Rotation paths and how fast each direction turns (degrees each step)
Each turn is a multiple of 5 degrees from 10 to 175, or 0.
Each row of a path follows its step; steps can be skipped.
Path 1:
step 0: [  0  15  10  19   0   0  -7  -4 -19 -18   9   4  22   3   4  -1  -1   2
   8  10   7  13  18  -6   7   6  -7   1  -6   7  14  26   8 -18  -8  -1
  -6   5 -10   1  30  -9 -10  -1   3  11  -1 -35  -1  32  -5  11   4  -9
  15 -22]
step 1: [-16  20 -12  -5  19  10   8 -10 -11 -17  11 -21  -7  -2  -8  24 -20  -9
  16 -10  12  -1  -2  -5  13  10  -8  -7   0  20   4  -2 -13  -8 -12  -8
  -3  -5  18  29   7  10  -1 -17   6  -1   4  -2   4   4  -9   4 -13 -32
  21  -9]
step 2: [ -4 -17  -3 -10  18  16   6   8  12  -8  15 -14  -4 -21   3   9   4  -5
   8 -10  20  33  -1   8  -3  12 -15  -9 -11  -1  13   4  -6   0  -9  28
  18   0   6   3   8   7  20 -23  -6 -23   6  -7  10   8 -10 -15  -1  17
  -5 -19]
step 3: [  3 -19 -22 -13  11  10  -5  -4   8  11  -5  10  11   9  28   1   9   4
  20  -8   4   0  28 -15  -4  12  -6  -3  -9 -27  -7   7  -1  15 -26  19
 -18   7  14   1  25   4  -8  -1 -15  -2   0  13   0  -6 -15   6 -16  -4
   3 -18]
step 4: [ 23   7 -14  -1   3  -9  17   0 -16   0  -7 -20   7  10 -12  -1   7   3
   4  20   4 -17  36  -8  -7  -5   1   4  -6 -14  15  12 -12   6  -7  -4
   7 -22   7  -8  13  -4   1   2 -34  -9   3 -14  10   9  -5 -18  13 -15
   9 -20]
step 5: [  5  33   7   2  -4  20   8 -18  -3 -14  -2 -15 -13   8   8  15  -6  10
   9 -17  10  -1  27 -18  -1  -1 -14  -4   0   3 -11   9 -15   2   0   2
   5  15 -24  15   1  -1  -2 -11 -16  -6   8 -14 -32   6   8  -2  23  -1
   6 -12]
step 6: [-18  19  -7  -7  13 -27  10 -21  -6   0  15 -11   0  -3   4   0  14  16
  18 -18   4  10  12   5 -20  13 -32  -7   3  30   3   2   0   3 -14  17
  -9 -19  -5  10   6   2   7 -21  -3  -5  -7  11   2   5  -3  -6   8   9
   6  18]
step 7: [ -9 -33  -8  15   3   7   9  -5  12  19   8  -4  -7  -2  12 -14  20 -19
   0 -25   9  -6  16  -3   8 -11 -24   8  -3  12  12   0 -28  -3   2   1
 -14  -1   1   6   3  -9  -5 -25 -14 -11 -25  -4  -1  -5 -15 -14 -12   6
   2  -4]
step 8: [ 18 -10 -12   3   2   3  -2  24  -1 -34  10 -15  12  22  31 -13  -1 -12
   1 -17  14  -4  18  -5  -2  -7  -8   6  -4   6  -6   4 -13  11   4  17
  -3 -15   7 -18  10  -8 -20  10  -9  18 -11  14  10   7   7 -14  10   5
   5  -9]
step 9: [-12   1   3  -5 -12 -20 -13   0 -23 -14  13   2  -2  10 -18  -2  -8  -8
  22 -11   9  -8  21 -22   5 -12  25 -13 -13  11 -10  16 -19  25  15   4
   1  -5   7 -10  17   4   4   1 -14  -1  -3  -9 -27  14  -8 -11   1  -2
   6   0]
[ 7  0  2 -3 -8 -1  0  7 -3  0  3 -1  1  0 -2  2 -3  4 -1  0  0  1  2 -3
 -1 -2  1  3  0  2 -4  4  5  2 -5 -8 -5 -5  2  1  1  5 -4 -2  2  1 -4 -6
 -4  1  6 -3  0 -2 -5 -5] : 80
[-4  0 -2  1  0  3  0 -4  1  0  2  0  3 -3 -5 -3  1  4 -6 -1  3  0 -4  2
 -4  0 -7  7 -2  1 -5  0 -1 -1 -3  0  0 -3 -3  9  1 -4  0  1  3  2 -1 -8
 -1  3  2  3  3 -2  8  5] : 65
[ 1 -4 -2  2 -4  0  3  2 -1 -5 -2 -1  6  5  1 -4  4 -2  0  5 -5 -2  3 -3
  3 -4  0  0  4 -1 -5 -4  4 -1  5  5 -2 -5 -5  5  0  0  1  5 -1 -2 -4 -1
  3  0 -5  6  0 -1 -1 -8] : 85
Path 2:
step 0: [ -4 -24   5  -2   4  -5 -14 -12  13   1  -7  -5  -9   0 -16  -6   6   0
  -4  10  -6  13 -21   7   9  16  -7  -1  22   4  -9 -26  15  13  15   8
  -1 -24 -13   0   1 -13 -34   8  -2  -6  11 -17  21 -13  11  30   8 -13
   5   2]
step 1: [  5  -8  -7 -14 -12   5  -9   8 -23  13  17  12   8 -15  -1  10   6 -15
  -3   0  -2   5  -3  12   3  22   1 -11   9  14   2  10  10 -10   2  -8
 -14  -5  20 -17  -5 -10 -29 -34  18   0  26   3  10  10  18  14  10 -19
   7   3]
step 2: [ 21   9  -2   1   4  -1 -13   3   2  12  16   5   2   0 -14   3  12  -6
 -20   0  -4  -1 -36   1   3  11  15  15  10 -13  -2  -4  19   8  29 -17
  -9 -11  -8 -15   1  19 -24  12  -8  -7  25 -17   7 -13  -3  18   6   3
 -10  13]
step 3: [  6   1 -16  -6   0   7  -2  25 -23   3   0   2  14 -28 -22  -1  19 -17
 -10 -13 -17   7 -13  13  11   1  -3 -21   5   4   0  15  13  -6   4 -20
   7 -15  -2   1 -16   3  -7 -16  -6  -9  -4  -5  23 -17   0   9  -3 -25
  16 -19]
step 4: [ 14 -23  12   6   4 -12 -13 -12   5   6  19  12   5   4   3  11   5 -16
 -15 -16 -14   5 -37 -11  17 -10  -3 -10   0 -15  -2 -10  17  -4  -3  13
  -8  -9  -4   5 -14  -1 -37   9   0  -1   4 -10  23  -5  -5   9   3 -17
 -19  -4]
step 6: [ 11   9   4 -14 -10  -1 -24   0   5   0  26   2  25 -10  -9  -2  11  -7
 -27  -9   8  12 -22 -10   3  15  -7   2  20   5   1  -8  16 -22  -6   1
   8  -5   4  -8   7  -3 -44  -2 -22   6  18  -9  -5   5  -2   2   5  -3
  -8   7]
step 7: [  7  18  -9  -2  -6  -7 -14   4  -5  11  15   6   0   2  -2  12  25 -25
   0  10  14   5 -13  19   3   3  18 -12  33   0   2   0   5   6   7 -12
   4 -27 -12  10 -13  14  -7 -11  -4  -8  17  18  22 -19 -11   7   0 -17
  19  -5]
step 8: [  7  -8   2  -1  -8   6  -6   3   7 -28   5   0  12   6 -19  -7  11 -17
 -11  -5 -10   7  -9  -2   3 -12  -2  -9   2  20 -20 -14  17 -13   6 -12
 -17 -31   2  -4   2  -9 -41 -11 -10  -6   3 -10  21 -10  -2  15  -1  -7
 -19 -16]
step 9: [ -1  -3 -18  -4   3  -9  14 -14 -22  15   3   4  11  11   8  11  -8 -21
  -9  -2  -7  18 -21  -1   7  -9   6 -16  26  -1  -4   9  -7  14   8 -10
  -2 -12  10  -7 -14   8 -31  -7  12   4  28  10  14 -11  14  -1  17 -28
   0  -3]
step 10: [ -4  -2  -4   3   4  -8   3   7  11   6  22  12  18 -27 -15 -12   9 -10
 -18  -4  20   6 -26   8  24  -4  -2   9   1   8 -19  -8  10  10   8 -25
  -3 -21  -8  -9  16  -4 -34   3   4   5   1 -18  -2   6   0  13  18   2
   2  -6]
[-3  5 -2 -3  2 -4 -3  3 -3  6 -7 -1 -1 -3 -3  2  0 -7  3 -3  0  3  7  0
  0  2 10 -3  0  0  4  2 -3  2 -1  0  1 -1  0  0 -3  0  2 -4  6 -2  1  3
  0  0  4 -7 -2 -7  0  0] : 175
[-1 -5  0 -2 -4 -4  0  1 -4 -1 -5 -1 -1  6 -4 -2  2  2 -2 -4  5 -1  2  0
  0  1  4  6  1  0  0  0  5  3  2 -4 -2  0  3  1  3 -5 -3  0 -3 -6 -8 -2
 -6 -7  0  0 -2 -1  7 -4] : 140
[-2  1 -7  6 -2  5 -1  5 -1  3 -2  3 -3  8  1 -3 -4 -2 -3 -3 -1 -2  0 -4
  1  0  4 -3 -6  3  0 -3 -2 -7  1 -5  1  0  0  0 -5  7  1 -3 -2  0  2 -2
  0 -6  0  4  3  3 -2 -5] : 65
[-1  3  1 -2  3  4  4  0 -2  4  4  3  2  3 -7 -1 -5  1 -3  0  4  2  3 -2
  6  3 -1  0  1 -2  3  4 -4  5  4 -3 -7  4  5  0  3  1 -3 -3 -5  5  6 -3
 -5  4  1 -3  0  4  0  4] : 90
Path 3:
step 0: [  4  -1  -6 -13   2   7   6  19 -15  26  -8  12 -10   9   8 -13  -9   5
  11   8   4   4  -2  20  -2   7  12  12  -5 -18 -15  -7  10   3   8  -9
  -7   4  12  35 -10  14  14 -15   8 -23   2  13 -13  18  24   5   5  18
  20   4]
step 1: [  7   3  -1  -7  24  -4   1  -3  11  -3  22  -8  -5   1   4   2  14  24
 -17 -19  -1 -10 -15   6 -11  10  20  -6  14  -2   3  -5  16  -4  -5 -15
   5  -4   9  19  -4   6 -21   6  -5  -2   3  20  28   1  18 -25  26   9
  -9 -13]
step 2: [-12  -8  -8  16  13   5  15 -11   0 -21  -1   3  -8  19  20  14  -8 -14
  12  -8  14  21  -1  -4  14  -5  -4  -2   3 -11 -26   8  19  -8  -6  -5
  -8  15   9  -1  -8 -17  -4   2  11  -6  -5   4  29 -25 -11   8  10 -11
 -24 -12]
step 3: [-12   7   1  -2  19 -17 -13 -27 -12   8  -5   3   6 -11  15   4  -1  11
  17 -15   6 -10   7   9   9  -6  12 -22 -12 -15   2   7  13  22  10  21
  16   8   4  -6  -3  -3   2 -22   4  -8  -1 -19  -7  12   5  24  -7 -12
 -21  18]
step 4: [-14  -8   2  -4  -6  20   5  -3 -11   2  12   6 -10 -12  -6   0   2   3
  -3  26  -9 -17  -5  20 -14 -16  23  -1  18 -12  16  10  -3  11  17   6
   0  -8  -1 -27   8  -1 -22 -15 -11  16 -15  -4 -11  -8 -17 -15  21 -17
  -5   4]
step 5: [  9 -13   7   6 -29  -3  14  25  11  -7 -16   7  -7   8  14 -13   1  -9
  18   0   0   5 -26  -6  17  -3  -6  -3   3 -19   4  23   0  -4   1  15
 -17 -18  -8  -6  -5  11   8 -25 -11  14  25 -10   2  -7   4 -22   1   3
   4   6]
step 6: [  5  -4  -2  -6 -17  -6  -7 -28   7 -17  19  -6   4   3 -16  -8  20  26
  -3 -20  -2  22 -23  15  -4   4 -16  -2  -5  -1  -2  -1   5 -17   0  37
   8 -17  -2  16   2  -1   8   3 -10   4  -2  -8 -19   2   2   1  -9   9
  11 -15]
step 7: [  0  22   2  12  -2  17   8 -16 -23  -2 -12  13  -1  41 -15  17 -10  10
 -11  11  -4  -7  16  10   0 -18  -4  10  -6   3 -19  -7   3  -5  12   5
  -9   2  12  13  12  -1  13   1 -17   2   1   5   0  10 -18  -7  13  13
  21 -16]
step 8: [-14  -1 -19  16  16 -17 -26   5  14   1 -21  20   2   9  17 -20   3  13
  -8   3  -5 -13   0 -24   5 -10   4  11 -10  13   0 -19   8  -1  -7   2
   8   9  -5  14  20   1  -6 -20 -10  12   7  15  16  19  13  -8   9   9
   0   6]
step 9: [ -9 -12 -17 -17   4   1   8 -13  13 -19  24  15  -3 -15  11  -8 -21 -13
 -13 -19   5  -9 -11  -1  -5 -18  -3  -1  15  21  -2 -11 -19  -5   2  11
   2  17 -17  -5  12 -15  -9   1  -8 -20   5  28   6 -14 -11   5  -8  -9
 -10  -9]
[ 1  3 -5 -7  2 -2 -4  2  3  2  1 -3 -4 -3  0  2 -5 -6  1  2  1  0 -1  1
  1 -2 -4  2 -1 -4 -1  4 -3  5 -2  3  5  3  6 -8 -2 -4 -8 -1 -6  2  0 -3
  1  1 -2 -2 -5 -1 -4  1] : 55
[ 2  1  5 -1  1  4 -3 -1  5 -6 -3 -2  2 -7  7  0 -2 -1  1 -1  2 -3  7  0
 -1  0  0 -1  4 -6  2  3  3  1  2  3 -4  2  1 -1 -1 -1 -2  2  7 -3 -5 -7
 -1 -2  5 -3  6  0 -3 -4] : 40
Path 4:
step 0: [ -1   9  15   4  -2  -5   8  -5   2  -5 -15  11   3  -6  29 -13   9 -17
   3 -17  -3 -11   2  -9 -12  -8  -3  19 -20 -14  -2  10  14 -12   1  -8
 -14  -6 -25  -1  15 -19 -10  -3   4  -5 -19 -15 -14  15 -23   6  12  -3
  29 -19]
step 2: [ 11   0  -5 -12   0 -10  -9  27   8  -8 -15 -21   7  -1  -7  -5 -21  -4
   1 -28  -7 -15  -4 -26   7   5   4   7  -8  -8  17  23   1   8   9 -12
 -27 -22  11  10 -25 -16  -2  -3 -11  -1  13  12  -5  -2  -3   4  16  -3
 -13   8]
step 3: [ 14   8  -5  -1   6 -21  18   7 -14   2  -3  -4 -24   2  -5   7 -13   4
   6 -20  -3 -18  -6   0   2  14  -1  12 -12   7  -3  -2   9  40   6   8
 -19 -14 -10   2 -17 -26  21  -8  10 -20   2   2 -11   4 -11  22  -1   0
 -11 -10]
step 4: [  2  13   5   4   5   3  27  15  -9  -7   4   7  13 -13  12  27 -10  25
  -6   0   9 -29 -20   8  10  11   5  -3   0  14  -1  11  13  12 -11   1
   8  -5 -26 -15 -19  -2  17  -9   5   0 -16   2 -18  15  13  16   6   5
  -9   3]
step 5: [ 17  10   6  16 -17   8  17   2   2  11  -1   3  18   0  -5  15  12   0
  -4 -23  20 -27   1 -15  18  -3  27 -10  -6   2   7  -1  10 -15   0   0
  -4 -12   0 -21 -16 -13   7 -19   3   7  -9   0   0  26  20 -22   3  11
  12  -5]
step 6: [ 19  10   0   4  22 -17  15  -4 -13  16 -14  -2  11  -6 -12   3  17 -26
  -8 -24  28  -2   6   8   5 -21   2  -8 -17 -21   3  -8   3   0  -8   2
 -16   7   3  -4 -18   6  -7 -12  -1   7  -3 -16  -2  29   5   8  -5 -13
  10 -16]
step 7: [-14  14  -7 -13  -3 -15   4  -3 -11  -4 -14   8  14  -5 -17   5   1 -18
  -7 -19  -3 -13 -17  19  -1 -12  11 -12   0 -20   6  21  -1 -11  -3  25
  -3   3  15   3 -11   9 -15  21  -7  -1  -1  -2 -24  13  13  37   6   0
   3  -3]
step 8: [ -7   9  -3   6 -27  13  -8  -3 -17   8 -16  -7  20   9 -19  14   4 -14
  -9 -15 -22 -12   4  -8  -9 -12   4   8   6 -10  13  10 -13  -3  12  -8
  -8 -10  -6 -12 -12 -13   7  29  -2 -36  -5   8 -10  10   1  22 -10  -3
  -3   4]
step 9: [-15   2  20  36   3 -16 -22   7 -23   1  -4 -16   7   4  -4  12  19   6
 -14  -7 -17   4  -5   0   1   8  -1   7  -6   2  -1 -12 -10   2  -1 -17
 -23  18  -4 -10 -24  -3  19   2   9 -18 -12   6 -15   6  -5  16   6  -1
 -10 -19]
step 10: [-15   6  26  25  23 -11   5  13  -9   1  15  -6   0  -8 -10  13  23   4
  -1 -15 -23  -9 -20 -20   1   5   6   5   3   3  -4  13 -22  12 -14   7
   3   0   6  -6  -8  14   1 -13  -7  -3 -11  17 -10   3   9   2  28   5
  21  12]
[-2  3  9 -1  3  1  2  3  5  5  1 -6 -1  2 -1  1  1  5  4  0 -1 -8  0  3
 -2 -3  3  0  3 -2  2  4  5 -1  4 -1  7  5  4  1  1 -3 -3  5 -1 -1  0 -3
 -2  1  0 -3 -5 -1 -4  5] : 115
[ 0  0  5  1  1 -5  2  6  3  5  1 -3  5  2 -6 -1 -5  2  1 -2  2  3  8 -2
  2 -3 -2  4  1  2  0 -3 -3 -6 -6 -5 -4  5  4  2 -3  0  5 -1  2  5  1  2
  4 -2  4 -2  5  4  4 -1] : 90
[ 2 -1  4  2  1  2 -1  3 -1  3  5 -2 -5  0  6  6  6  3 -1  0  4  0  4  2
  5  8  5  0  1  3  5  1 -2  3 -3 -4  1 -1 -3 -7  6  2  0  1  8 -1  1  0
 -1  0  1  2  3  2  5  1] : 65
[ 5  3 -1 -2 -3  0  0 -4 -5  6 -6  1 -8 -2 -5  2  0 -1  1 -2  0 -1  3 -2
 -2 -5  3 10  1 -4 -3 -5 -1  3  0 -2  1  0 -4 -3  4 -4  4  0 -2 -1  1 -1
  1  1 -6 -5 -2  3  4  5] : 135
[-6  3  3 -6 -9  3  3 -1  0 -3  4  5  4 -1 -1 -2 -4  3  3  3  0 -7  3  6
 -2  1 -5  5  0 -2  2 -5 -1  0 -4 -1  3  0 -4 -1  2 -4 -1 -1  3 -5  4  3
 -1  3  1  4  2 -3  2 -4] : 90
[ 0  5  3  2 -3 -2  9 -3  2  2 -1  3 -3 -2  2  4  4 -3  4 -1 -3 -4 -3  1
  6  1 -5 -5  1  2  1 -4 -4 -3 -2 -2  0  3 -6  2 -5  2 -6 -6  0  2 -3 -3
  4 -6 -1 -5 -2  1  1  2] : 60
